Where one turn sends some rows of the set: a few examples, then the rows asked:
keze: 3,-17,22,-3,3,-12,2,-21,7,-3,-31,-2,-8,-4,5,-3,-10,-3,-18,6,9,-9,12,12,0,12,-2,-11,9,-2,-6,13,11,-3,-3,10,-4,-1,-2,12,-25,1,4,11,-12,7,6,-3,-14,-2,2,1,-15,16,0,-6,-20,1,-3
Fave: -8,0,22,-5,0,-14,13,-1,9,3,-5,-3,17,3,16,13,-14,6,-9,3,12,-4,11,-3,-12,9,8,-5,4,7,0,-3,-13,-2,-2,14,7,28,3,4,-15,-19,12,6,-12,-19,5,10,-4,7,-16,13,2,3,-12,-3,30,2,4
mevi: -11,-11,9,-1,1,-12,-5,-19,12,5,-19,-9,-10,-8,4,-13,-7,4,-15,4,22,-10,9,7,1,16,0,-5,2,3,-2,19,-8,2,-17,11,-12,6,5,14,-24,6,-3,14,-14,2,-1,-9,-7,4,1,3,-19,15,-1,-4,-15,2,2
nupi: -29,-12,3,-7,6,-4,18,-4,-11,-5,-17,-18,1,11,10,5,-15,1,-10,-8,9,-5,2,9,-13,15,8,-29,6,-7,-6,14,-11,-11,-20,8,-6,12,18,-3,-13,9,5,30,15,11,-2,9,6,14,0,9,-10,4,-23,-2,7,0,-6
Tavu: -21,-13,7,-22,5,-25,21,-12,5,-9,-24,-9,7,-5,6,-12,-19,-5,4,1,10,-9,-4,9,-9,-1,-1,-13,3,10,-3,-3,-21,-4,-2,14,15,4,-10,2,-25,-6,-2,8,17,-10,-11,-4,0,7,-25,2,3,3,-10,-9,1,-7,-8
gotu: -7,-7,0,-6,19,-18,5,5,13,7,-11,-10,-10,0,1,8,7,-2,-2,-16,8,-12,22,1,-10,3,3,-15,18,13,10,-5,4,-4,-19,9,6,27,4,-7,-22,-29,-7,5,6,16,-3,6,6,20,-17,-5,-3,4,-19,-9,8,-4,-13
zilel: -8,-17,11,-5,1,-1,-7,-5,12,6,-18,-11,-3,20,-1,-8,-6,-3,-11,2,-5,24,1,10,2,-4,1,-11,10,14,9,-1,15,15,-4,-8,-7,18,6,4,-7,-11,-3,15,-19,5,9,-1,-12,2,0,5,-3,-1,-13,3,12,-8,-10
rit: -10,3,-16,-14,-1,3,17,3,5,3,-21,-1,2,12,7,-8,8,-9,-2,0,9,-1,11,-9,-16,11,2,-24,-12,-6,0,16,-17,-6,6,13,9,-4,-1,15,-22,-19,4,12,7,0,1,10,9,4,-17,-10,-13,-1,-12,-3,11,-19,-10
kirez: -6,1,19,-28,-8,-10,5,-13,8,5,-4,14,-16,1,14,1,2,5,-14,-8,15,-8,8,5,-25,16,-3,-6,1,-4,9,-8,-3,-10,10,11,-7,3,15,5,-20,-12,-12,23,-14,9,-9,13,-7,5,-13,-2,-20,13,-13,-14,-3,9,-10
kuli: -4,-23,26,-9,11,-2,12,-16,2,2,-26,-6,-4,4,7,-2,-13,-6,-10,-9,-7,-8,8,14,-12,11,2,-19,25,-23,-5,5,20,-9,11,7,16,7,-2,0,-14,-14,15,13,-2,17,7,4,-14,-1,-13,-1,-10,-7,-5,5,-4,-3,-10
sifo: -28,-9,11,0,8,8,0,0,2,4,-13,-13,2,5,-5,-10,7,18,8,-15,3,2,-1,-1,-12,-5,13,-8,22,-8,0,-2,-11,-4,0,2,5,14,1,4,-3,-18,4,10,7,15,-8,9,-1,26,-10,-5,-7,-21,-13,-10,15,0,-18
vezi: -7,-5,19,-3,-9,10,4,-14,-2,-5,-13,-13,0,-2,19,0,-7,-11,-20,6,6,9,5,13,-22,-9,9,-15,5,3,6,-2,-17,-9,6,6,-11,25,1,-10,-11,-14,-4,14,-10,-11,-9,18,-5,21,-7,-12,-12,-11,-3,4,-8,-1,6
zagu: -4,-14,9,7,15,-12,8,-7,4,-12,-7,14,4,4,-8,-1,3,0,-13,-1,6,-19,-2,-8,-12,0,-8,-4,-9,17,3,-4,-7,-1,-19,5,11,4,13,11,-9,-16,-5,6,-4,-16,-2,4,4,8,-9,-10,1,-5,-9,-16,7,-7,-3
kab: -9,-16,11,-17,10,-28,-5,-5,9,-9,-7,-3,3,15,4,0,-14,11,-2,13,1,-17,8,0,0,4,12,-28,20,2,7,-1,-29,-8,-7,7,-4,-1,0,3,-20,-19,-6,15,3,10,3,3,-8,12,-22,11,-9,6,-17,3,14,8,-5
pupi: -6,-19,9,-3,0,-1,-9,-8,15,4,-15,-10,-1,21,-2,-9,-11,-2,-14,0,-12,20,1,8,0,-12,5,-12,11,16,8,5,10,15,-10,-5,-4,16,2,3,-5,-13,3,14,-18,5,11,6,-6,2,-2,8,-5,-3,-9,6,17,-9,-8
nas: -9,-9,-2,-10,-2,11,11,-18,7,3,-10,1,2,6,25,14,-18,3,-3,-5,-10,-13,16,4,-19,0,-1,-10,5,-4,4,12,20,2,-11,18,2,2,-2,19,-11,-20,-11,6,-8,20,-18,6,9,-6,-17,1,-1,2,-11,-7,-7,6,-2
nilu: -4,-14,0,12,4,15,-3,-6,4,2,-7,5,-2,-4,8,11,-3,-1,-5,-18,10,-12,13,-2,-12,7,4,-10,20,-24,-4,21,-18,-12,-20,12,6,22,-5,0,-9,-20,10,14,-5,14,4,13,6,4,9,1,-8,-2,-9,1,0,-6,2
merep: -11,5,-15,-11,1,5,16,2,2,4,-21,-6,6,10,8,-7,6,-9,-1,5,1,1,7,-6,-19,6,8,-24,-9,-3,-1,12,-22,-9,3,13,9,-6,-6,12,-21,-20,4,11,4,-2,-5,7,9,5,-19,-7,-12,-1,-9,5,10,-24,-4
Lozok: -17,-5,32,-9,-8,-8,9,-14,-6,-12,-16,-9,-4,13,11,4,-20,0,-26,-4,-4,7,7,13,-16,4,19,-14,7,1,-2,19,-21,-9,-7,0,5,12,7,14,-8,10,-6,18,1,19,2,-3,-3,4,1,7,6,3,-19,-10,-1,-1,5
mun: -8,-12,17,2,-4,10,5,-22,9,-1,-10,5,-10,3,-2,-12,-5,-4,6,-1,-3,1,-13,17,-6,-1,2,-13,10,-11,10,13,-14,5,-2,12,-4,1,4,8,-7,-16,-9,27,-3,-15,-6,4,5,-7,-4,12,-27,-4,10,0,4,-2,0
feker: -15,-27,3,-2,-6,3,-4,-17,8,-4,-7,-1,-26,9,1,-6,-17,-8,2,-11,18,-4,10,-10,-3,6,-5,-4,3,-4,13,9,-13,5,-10,5,13,26,13,-10,-13,-5,9,18,-9,0,9,-1,-7,9,-3,8,-19,6,-27,-8,10,13,-10
rume: -6,-15,11,-9,12,-10,2,-14,-4,3,-4,-19,-9,3,-4,-11,-21,-2,-9,-7,-7,-19,7,-2,-14,7,2,-2,17,-11,7,7,-11,-7,-12,14,8,9,-8,9,-28,-31,0,5,1,-1,-16,-14,-17,-6,-5,5,0,8,-16,-1,19,-14,-18
nemef: -15,-4,26,-19,16,-24,7,-14,8,9,-18,-10,-2,-11,1,-11,0,-4,-12,-9,-1,-5,11,5,-6,-4,3,-8,13,-6,2,3,-5,-7,-19,15,-3,29,0,12,-15,-16,-12,4,7,-1,-3,2,-23,4,-6,12,8,1,-5,-19,1,6,4
Remu: 5,-7,7,-6,19,-12,1,-4,18,7,-19,-16,-13,6,6,2,-1,11,-16,-2,-3,-2,-9,8,-9,0,-2,-1,3,-3,4,-7,-8,7,-5,23,0,12,-8,8,-1,-24,-8,-4,-7,2,-5,-8,12,10,-13,-5,5,19,-25,-17,2,-4,-16
zabi: -5,-12,5,-11,1,4,23,-25,10,4,-4,-3,1,-2,18,20,-19,5,4,-6,-12,-13,17,0,-23,5,6,-19,-6,1,5,11,13,-6,-17,15,3,-1,4,19,-17,-18,-4,8,-7,13,-16,7,6,-2,-15,6,-1,-4,-21,-5,-2,4,-5
raris: -4,-14,8,-1,-5,-10,4,-10,9,1,-13,-3,-7,5,14,12,-24,16,-1,-13,8,-3,-3,17,-27,3,7,-3,26,5,-7,-5,6,-1,2,2,6,-13,-3,-8,-12,-5,3,14,-11,12,-7,14,24,0,-6,8,-5,12,-7,8,3,-7,-6
zepe: -13,-19,3,5,-4,3,-9,-13,19,9,-19,-10,-8,18,-5,-10,-12,-4,-20,-1,-9,13,4,0,-6,-14,3,-8,11,15,4,9,8,16,-11,1,1,8,8,0,-5,-13,-5,13,-9,1,13,14,11,3,4,3,-7,-5,-4,7,19,-7,-1
kateb: -22,-16,16,1,11,8,7,0,-1,5,-17,-11,1,7,2,-15,2,12,8,-14,0,-6,0,2,-14,2,12,-14,23,-22,-2,5,-1,1,1,6,16,13,1,-1,-4,-14,7,14,7,22,-4,9,-6,15,-14,-6,-4,-24,-12,-5,13,-3,-18
roteg: -21,-18,-20,-9,5,-9,17,-4,5,11,-15,-17,-1,-2,22,-4,-16,6,-1,-2,19,-5,2,-1,-18,16,-8,-21,3,-15,-8,-1,-3,-8,-6,13,-4,5,6,-13,-17,-5,16,9,4,1,-1,15,-5,12,-6,-5,-5,12,-23,7,0,-7,-18
muv: -18,-17,5,-9,12,-19,-2,-5,20,-9,-20,-3,-9,13,10,1,-15,-6,-7,-5,-3,1,-2,3,9,9,3,-5,-2,11,9,-3,-26,-2,2,20,7,26,-15,-4,-13,-9,10,19,-17,-11,-6,10,3,9,0,8,-7,-2,-4,-4,12,-18,-10
kuzo: -31,-10,8,0,6,7,-3,-2,2,6,-11,-15,-2,2,1,-14,3,21,13,-10,9,3,0,-6,-11,-5,12,-8,22,1,3,2,-16,-2,6,5,-1,12,-2,3,-6,-17,7,11,5,14,-8,11,-2,28,-4,-6,-9,-15,-12,-12,13,2,-15
Zubez: -12,-23,15,-6,-8,7,-10,-21,3,-8,-4,-6,-19,5,10,-11,-16,-8,-9,-3,8,1,7,1,-4,-4,-8,-8,9,-1,19,8,-15,0,-9,1,-3,38,14,-8,-13,-5,3,14,-11,-6,1,8,-15,19,2,-2,-15,-3,-17,-4,0,13,-7
rar: -8,-17,9,-13,5,3,22,-24,11,5,-6,-7,-2,-9,19,12,-22,8,4,-5,-11,-10,15,0,-24,8,10,-21,-11,-3,3,10,10,-4,-17,13,5,-2,9,17,-27,-16,-7,7,-6,9,-15,8,4,-3,-9,5,-5,-1,-21,-2,-8,2,-9
rok: 5,-9,10,-14,6,-13,15,-8,6,5,-8,10,-14,3,5,23,-19,-3,-13,1,-2,-9,7,1,-8,-7,-10,-5,1,12,29,-7,3,-12,-14,17,7,2,-4,3,-25,-16,7,12,-3,3,0,16,-4,5,1,3,-10,6,-8,-10,13,-15,-9
fuf: -11,-16,10,-10,16,1,16,-1,10,1,-23,-5,-5,-11,-2,-14,-5,-2,0,-7,36,6,3,-5,-23,13,8,-7,21,-9,1,-1,1,-4,4,-3,12,17,6,-3,-27,-20,-10,8,-4,-4,18,-1,8,6,7,-3,-8,12,-13,-2,10,-3,-13
Dev: -8,-19,-13,-12,-1,-12,8,-7,11,7,-13,-8,-4,-6,28,-14,-22,7,-6,-2,21,0,-2,-5,-21,5,-11,-14,8,-15,2,-9,-4,-7,9,5,-2,-1,-3,-3,-19,-13,17,1,-7,-6,-2,18,-12,6,-14,-3,-4,9,-15,2,-9,-3,-14
nosi: -10,-8,-7,-10,-6,-5,11,-13,6,-2,-10,-7,-2,9,15,-10,-8,-16,-7,-21,10,9,0,11,-28,14,10,-21,4,-15,-7,8,-12,0,-6,-2,9,26,7,-8,-8,-14,-17,11,0,-9,-6,0,15,-6,-17,8,13,7,-19,13,3,0,-1
mugud: 10,-1,13,-4,-23,-9,3,-13,-5,9,-12,-3,-9,8,2,-8,5,-1,-13,-5,4,-7,-2,15,-20,-3,-7,-16,17,-9,-3,1,-5,-7,-10,0,-5,4,9,1,-2,2,1,8,16,17,11,8,-10,11,-20,-5,-6,6,-5,-6,3,2,5
pume: -20,-4,-11,-13,9,7,-7,-6,2,-2,-19,0,3,13,10,-6,-2,-8,-14,-11,9,-2,13,15,-5,-6,-10,0,18,-7,11,22,7,8,0,17,-3,8,-7,6,-5,-18,-6,16,-12,19,-19,3,19,3,-8,0,-14,7,-4,-7,1,6,-7
zim: -24,-9,3,-10,18,-1,4,1,5,-1,-23,-2,5,1,1,-15,6,-6,-8,-15,33,7,6,-2,-10,6,3,4,24,-8,7,13,-4,4,5,4,10,17,6,-4,-21,-23,-9,17,-10,-1,3,2,16,5,7,3,-18,7,-8,-8,9,-3,-16
golu: -7,-6,25,-19,-10,-13,1,-23,2,-6,-20,-1,-4,7,11,6,-22,-3,-25,-5,0,6,14,1,-17,-6,18,7,0,2,-5,11,-16,-10,-2,-2,19,12,1,15,-15,2,-2,1,-13,20,7,-2,-9,2,0,1,4,2,-14,-8,-2,1,7
Lav: -12,4,-6,-4,-9,8,23,0,1,-2,-21,-11,2,3,14,0,2,-10,-8,8,1,3,4,2,-26,2,14,-23,-7,-4,-2,5,-23,-9,9,8,6,-2,-2,4,-23,-24,0,12,-4,-7,-7,13,8,8,-14,-11,-12,-6,-7,9,8,-20,5
bet: -6,-6,30,-16,-6,-10,3,-20,-3,-7,-18,-7,-3,8,7,5,-21,-1,-26,-5,-5,7,13,7,-18,-6,19,-3,1,4,-8,13,-19,-11,-4,0,16,13,-1,19,-9,4,-8,4,-5,17,5,-5,-4,1,0,6,7,3,-12,-11,-1,-1,5
lape: -18,-8,-4,-6,4,-5,13,-33,14,3,-18,-5,-18,7,-1,-8,-17,-9,-16,-7,-3,-4,7,-7,-32,-6,10,-3,0,1,4,4,5,4,-3,10,15,0,9,-9,-10,-6,-4,2,7,-5,13,16,25,3,-3,-4,-16,0,-1,0,10,-5,6
zileg: -12,3,11,-29,-7,-16,17,-27,4,3,-8,6,-24,0,13,2,-8,2,-8,-6,11,-13,8,-3,-33,8,8,-7,-4,-4,12,-7,2,-6,14,12,7,0,14,-3,-18,-10,-10,11,-3,2,0,12,10,4,-18,-4,-17,9,-11,-8,-2,10,-2

Tavu turns into muv
feker turns into kirez
Where do these go?
kateb turns into Lozok
golu turns into rit
vezi turns into lape
Fave turns into zagu
zabi turns into sifo
zim turns into keze
nilu turns into mugud

